Some points:
8:-40:-4:23:-7:24:3:-14:-8:-5:-8:9:-21:-50:9:10:-14:-21:3:15:-11:-6:8:-24:37:27:-7:8:-9:9:6:-32:51:10:5:2:4:-37:0:12:-15:16:-11:0:3:-3:-24:-23
4:-34:-7:19:-9:21:2:-19:-5:-12:-12:0:-21:-49:7:14:-26:-13:-1:19:-8:-15:18:-20:42:28:-8:20:1:22:6:-16:43:15:0:4:-2:-36:-4:4:-25:12:-7:-3:7:0:-18:-11
-4:-5:44:14:-21:27:-17:-4:-13:2:21:-86:-11:-36:3:12:14:-2:-43:-5:-29:-12:1:7:-17:4:10:-23:-20:-21:0:15:-23:-2:7:-5:7:-29:7:4:-9:-7:5:4:3:3:30:6
-7:11:-8:16:-25:6:9:9:8:-23:2:19:-27:-16:5:-1:2:-9:11:-39:-6:30:-46:-12:-5:-13:4:-26:-14:-9:-16:33:-22:29:-10:-8:0:28:0:9:28:-10:-24:-12:-35:11:45:29
5:38:5:8:29:-9:41:-88:-18:44:19:-5:15:-1:-41:3:-9:-49:-46:27:-34:-4:12:29:3:14:-17:-58:2:8:21:-5:-3:-5:5:-4:12:12:2:34:-1:-8:4:-15:13:21:-13:-38
-21:-46:23:-27:0:-13:-37:7:-40:40:-31:39:59:41:34:-28:6:6:13:-47:35:-28:11:3:1:39:-33:-2:29:26:68:-10:-18:-23:14:-13:-29:-5:-10:-8:-16:4:15:-49:-23:-17:1:20
2:16:8:19:8:8:-10:15:-8:28:-22:5:-6:-14:31:0:1:3:32:-16:97:13:0:-8:1:5:-16:-11:19:8:2:0:39:4:1:14:31:-29:8:-56:44:-22:-32:15:15:3:-15:5
0:-23:14:-17:-17:33:-20:6:16:-18:0:-24:8:9:-14:68:-26:5:-14:-20:23:23:-4:25:-10:4:-1:16:-21:-2:-28:5:-18:11:-36:-3:21:14:-9:7:-5:-75:4:-41:-54:9:7:11
0:-5:12:14:3:50:13:4:-22:-22:-15:-9:0:-23:-12:38:-10:-14:-1:11:-15:24:7:-4:24:29:-8:14:-7:29:1:0:0:-1:-16:64:-13:-24:-4:-7:-19:8:-16:4:51:-13:-18:-16
18:23:-1:-3:10:16:-34:37:13:34:-6:-16:-31:43:13:-45:-56:6:-24:52:-46:0:-18:11:13:-17:1:10:48:-12:25:-16:-6:23:-10:30:-35:-23:6:-1:67:4:1:-15:-37:19:37:-19
11:22:-44:41:-17:2:38:29:-36:-1:12:15:-20:-3:-7:28:12:32:19:-38:-18:-13:-28:-25:-7:-8:30:-22:-12:1:29:6:-19:17:-27:-1:-27:41:-38:17:18:3:-23:3:11:18:6:-1
4:-8:8:-7:14:-49:-20:20:-6:62:-37:0:12:15:57:-49:11:12:12:42:24:19:-31:3:25:19:-14:51:-4:7:7:11:2:12:-14:-3:45:15:10:-55:35:-3:-18:8:4:-3:1:15
-84:-6:28:7:-34:-15:18:20:-5:-40:-19:7:-28:5:15:-12:26:-4:13:-18:20:7:-25:4:6:-39:-75:-27:-19:7:-2:12:6:12:-4:-36:-1:-11:15:-11:25:-13:16:0:23:30:11:15
-79:14:-19:-14:20:9:38:-12:1:1:11:57:-41:17:-20:8:33:-3:32:-4:17:-14:-6:12:11:-12:39:-5:-3:-2:-18:13:-42:6:-7:16:-56:6:-10:12:6:20:-23:-25:-24:-47:3:-23
23:-6:8:-6:1:-18:-7:26:-48:-38:54:-8:9:16:-17:-11:20:91:-3:10:14:43:4:-10:0:24:41:-15:-17:-7:25:-53:4:-26:86:35:-40:21:-16:-51:-61:4:16:7:5:34:1:34
11:8:25:1:17:-13:-28:-42:8:-9:14:4:5:4:-3:-22:12:18:-21:10:24:-22:-15:-61:-6:25:-29:-26:-13:61:25:24:-25:-4:26:9:19:10:70:47:-6:-10:-29:39:-29:6:-12:-31
16:19:6:93:17:0:22:-13:-11:-10:14:-5:-5:-13:-11:9:-13:-17:-19:10:-24:9:-42:14:-14:7:-16:16:-20:-20:-7:-8:-54:13:-20:1:-30:-28:-32:7:2:47:-31:2:3:4:23:23
10:7:-26:-21:23:-19:48:6:19:-5:-1:0:1:-26:-24:-4:-51:-26:-2:23:-3:-14:1:13:-61:19:6:-34:-1:4:-11:14:-10:-60:-22:12:12:11:33:20:2:-18:89:-86:-5:35:0:-22
24:9:13:-15:-2:-3:5:14:-42:47:-8:-36:11:14:-27:24:-18:42:-14:1:-19:-11:11:-27:-35:-24:11:-14:1:-20:-21:7:7:5:21:-25:17:-54:-23:-2:15:-3:7:11:4:-1:19:25
-35:-17:11:15:-4:-13:-13:-7:38:3:29:-37:5:10:6:11:23:-47:-10:31:39:-13:-8:-33:21:5:10:-3:5:0:33:20:-12:-9:-5:37:49:-6:32:39:-29:-13:-42:35:15:-4:-23:-2
-13:-7:-22:-22:24:15:-16:-4:15:-21:2:-15:0:17:-7:-31:-11:-45:-2:-5:6:40:12:-26:-32:-38:33:-9:-13:2:20:-24:16:-7:-29:-7:25:32:41:-8:-10:25:29:39:13:14:-15:-1
-3:-17:-16:-17:-38:-19:-3:10:57:-10:-89:49:11:30:-7:-9:-5:-6:-20:14:-15:-12:0:-12:-13:-32:9:-33:-7:-17:-18:36:20:16:57:-20:-49:4:-14:2:-15:22:5:3:18:-56:-1:-24
-10:7:-47:-13:-14:17:1:-28:-18:2:12:29:18:-9:-7:-17:11:28:25:-27:-8:-40:-54:38:-44:-11:7:-11:26:-19:-31:11:-22:25:4:-9:-15:9:-26:-1:-20:13:6:11:75:-12:5:-8
6:6:56:-31:17:49:14:28:42:19:-24:-26:7:35:22:48:-7:36:10:11:0:-56:18:29:-9:6:0:8:13:-23:-34:-80:-1:5:-15:7:7:3:-16:-25:14:-13:-23:14:-20:23:24:-15
36:41:-19:26:-26:-35:16:19:13:-18:33:5:8:-22:0:-24:-23:-9:-19:-6:16:-11:8:-11:-24:-15:-44:-6:6:-19:-18:-7:-23:21:-11:-33:-19:15:-5:8:10:11:14:-13:-10:-2:15:31
-20:22:-52:3:22:-35:-37:-11:-1:31:-22:-15:51:3:-70:-22:8:-23:19:-2:21:16:19:9:-1:34:32:-9:1:-46:18:-39:-28:-26:48:-22:29:71:-51:-17:10:-5:2:16:-6:-10:-7:-24
4:-41:25:-30:25:-18:52:16:-1:17:26:-5:-15:0:-8:-21:4:-8:12:-17:-22:16:56:0:20:4:1:31:-35:37:-3:-1:-2:-43:-31:29:-4:17:-20:-8:16:29:17:13:36:-17:-36:-32
18:17:5:2:-2:2:-32:1:-34:-9:34:12:-34:11:-7:32:-8:-11:0:-71:-11:22:-3:31:2:-8:21:57:-44:-18:-22:28:6:-24:-4:5:-18:6:1:11:-8:-23:-21:-11:4:-23:9:-2
23:26:8:4:-11:-27:-5:22:-12:-19:-12:13:17:-15:-12:-8:-20:-1:57:4:-13:40:29:-4:18:42:31:26:4:-1:4:-20:15:-13:-28:30:3:11:5:-5:-28:2:3:27:19:-72:-5:-35
6:-5:-49:-25:-13:-29:33:30:47:-28:11:2:1:-17:14:21:-12:6:-14:9:-5:16:24:-25:4:1:-3:-10:-5:30:-3:-13:10:-78:-24:13:16:8:31:-10:-1:-19:38:-3:21:30:-16:-17
2:-25:-10:-42:74:6:-37:-16:40:-10:23:-27:-18:3:-22:-18:-15:-19:59:-10:-5:-16:26:-31:-17:8:-38:16:-9:-7:-1:-8:13:11:1:-32:-15:22:-6:6:-31:27:10:16:-19:12:-30:0
57:-3:-11:16:44:-4:-20:-49:15:-2:4:-13:30:33:-16:-15:44:-14:-19:-1:-36:-39:12:-13:21:-10:-8:-26:-4:60:11:-11:2:11:33:6:14:2:36:28:-23:-8:-21:25:-33:8:1:-7
23:37:-21:-2:-8:-47:0:-1:3:-6:5:29:-37:19:-11:-22:62:22:1:2:-26:-5:-3:93:-26:-22:-36:43:94:-16:-6:-7:-8:34:29:3:29:-16:-23:-13:28:13:-33:49:-15:16:15:0
23:5:-9:2:-38:15:-19:-1:-21:-26:8:21:-24:19:17:8:12:-4:-12:-12:2:14:-5:13:1:-23:16:25:-38:-32:-24:37:22:-18:-7:-20:9:20:12:25:7:-45:14:-27:-9:6:22:-2
-8:36:31:-28:-3:18:4:23:-15:13:28:-5:-21:19:24:4:40:5:1:15:5:-59:10:-16:5:-32:4:10:15:-2:-34:-22:23:8:18:-12:-4:-21:-5:-34:12:-26:24:4:6:17:10:-8
-52:-16:-2:-3:17:21:-33:0:42:9:-9:26:59:-39:35:-3:4:19:2:7:29:-7:25:18:2:-11:58:-19:45:-6:-11:28:39:11:-11:32:10:-11:3:-22:-10:0:-5:-9:28:-36:-39:5
-6:-5:14:-2:-29:27:-14:13:-21:-1:26:3:-1:-4:6:9:-9:-1:-27:-21:-5:31:-3:-9:-11:-17:20:0:-16:-22:-32:37:-7:7:-18:-18:25:-4:26:13:-5:-36:17:-27:-48:16:25:27
4:-36:-12:18:-3:27:2:-22:-10:-10:-13:-3:-24:-46:5:16:-21:5:0:47:-16:-19:22:-3:42:25:-22:19:8:23:2:-4:32:6:-17:4:-7:-29:4:3:-27:13:-6:-8:7:-4:-22:9
-17:-25:43:-33:-16:-11:13:-34:25:27:-32:-15:28:15:46:-3:40:9:33:-19:-8:46:-4:28:45:-7:-5:29:7:1:56:25:16:-7:7:-16:1:2:-4:3:9:58:34:-3:-16:-35:-20:36
18:9:-8:15:-30:-15:29:9:-5:-34:-27:9:31:2:-6:0:-32:2:-40:17:15:4:-37:-7:-11:-32:-3:-9:5:-13:-20:15:-25:33:2:-65:-21:-16:-21:22:14:28:-3:5:2:20:3:70
These points spread out most along one direction. Take the direction at right angles to it along which they spread out most. Go by this last direction. How many in every 100 of the points above lie lower along it than each point below? Round to a whole number. More than half of the points above lie lower than the first one.
4:-8:8:-7:14:-49:-20:20:-6:62:-37:0:12:15:57:-49:11:12:12:42:24:19:-31:3:25:19:-14:51:-4:7:7:11:2:12:-14:-3:45:15:10:-55:35:-3:-18:8:4:-3:1:15 3
-6:-5:14:-2:-29:27:-14:13:-21:-1:26:3:-1:-4:6:9:-9:-1:-27:-21:-5:31:-3:-9:-11:-17:20:0:-16:-22:-32:37:-7:7:-18:-18:25:-4:26:13:-5:-36:17:-27:-48:16:25:27 85
23:26:8:4:-11:-27:-5:22:-12:-19:-12:13:17:-15:-12:-8:-20:-1:57:4:-13:40:29:-4:18:42:31:26:4:-1:4:-20:15:-13:-28:30:3:11:5:-5:-28:2:3:27:19:-72:-5:-35 38
23:5:-9:2:-38:15:-19:-1:-21:-26:8:21:-24:19:17:8:12:-4:-12:-12:2:14:-5:13:1:-23:16:25:-38:-32:-24:37:22:-18:-7:-20:9:20:12:25:7:-45:14:-27:-9:6:22:-2 80
0:-23:14:-17:-17:33:-20:6:16:-18:0:-24:8:9:-14:68:-26:5:-14:-20:23:23:-4:25:-10:4:-1:16:-21:-2:-28:5:-18:11:-36:-3:21:14:-9:7:-5:-75:4:-41:-54:9:7:11 90
18:17:5:2:-2:2:-32:1:-34:-9:34:12:-34:11:-7:32:-8:-11:0:-71:-11:22:-3:31:2:-8:21:57:-44:-18:-22:28:6:-24:-4:5:-18:6:1:11:-8:-23:-21:-11:4:-23:9:-2 65
10:7:-26:-21:23:-19:48:6:19:-5:-1:0:1:-26:-24:-4:-51:-26:-2:23:-3:-14:1:13:-61:19:6:-34:-1:4:-11:14:-10:-60:-22:12:12:11:33:20:2:-18:89:-86:-5:35:0:-22 98
-52:-16:-2:-3:17:21:-33:0:42:9:-9:26:59:-39:35:-3:4:19:2:7:29:-7:25:18:2:-11:58:-19:45:-6:-11:28:39:11:-11:32:10:-11:3:-22:-10:0:-5:-9:28:-36:-39:5 13
4:-36:-12:18:-3:27:2:-22:-10:-10:-13:-3:-24:-46:5:16:-21:5:0:47:-16:-19:22:-3:42:25:-22:19:8:23:2:-4:32:6:-17:4:-7:-29:4:3:-27:13:-6:-8:7:-4:-22:9 73
0:-5:12:14:3:50:13:4:-22:-22:-15:-9:0:-23:-12:38:-10:-14:-1:11:-15:24:7:-4:24:29:-8:14:-7:29:1:0:0:-1:-16:64:-13:-24:-4:-7:-19:8:-16:4:51:-13:-18:-16 83
-35:-17:11:15:-4:-13:-13:-7:38:3:29:-37:5:10:6:11:23:-47:-10:31:39:-13:-8:-33:21:5:10:-3:5:0:33:20:-12:-9:-5:37:49:-6:32:39:-29:-13:-42:35:15:-4:-23:-2 60
-17:-25:43:-33:-16:-11:13:-34:25:27:-32:-15:28:15:46:-3:40:9:33:-19:-8:46:-4:28:45:-7:-5:29:7:1:56:25:16:-7:7:-16:1:2:-4:3:9:58:34:-3:-16:-35:-20:36 8
2:-25:-10:-42:74:6:-37:-16:40:-10:23:-27:-18:3:-22:-18:-15:-19:59:-10:-5:-16:26:-31:-17:8:-38:16:-9:-7:-1:-8:13:11:1:-32:-15:22:-6:6:-31:27:10:16:-19:12:-30:0 45
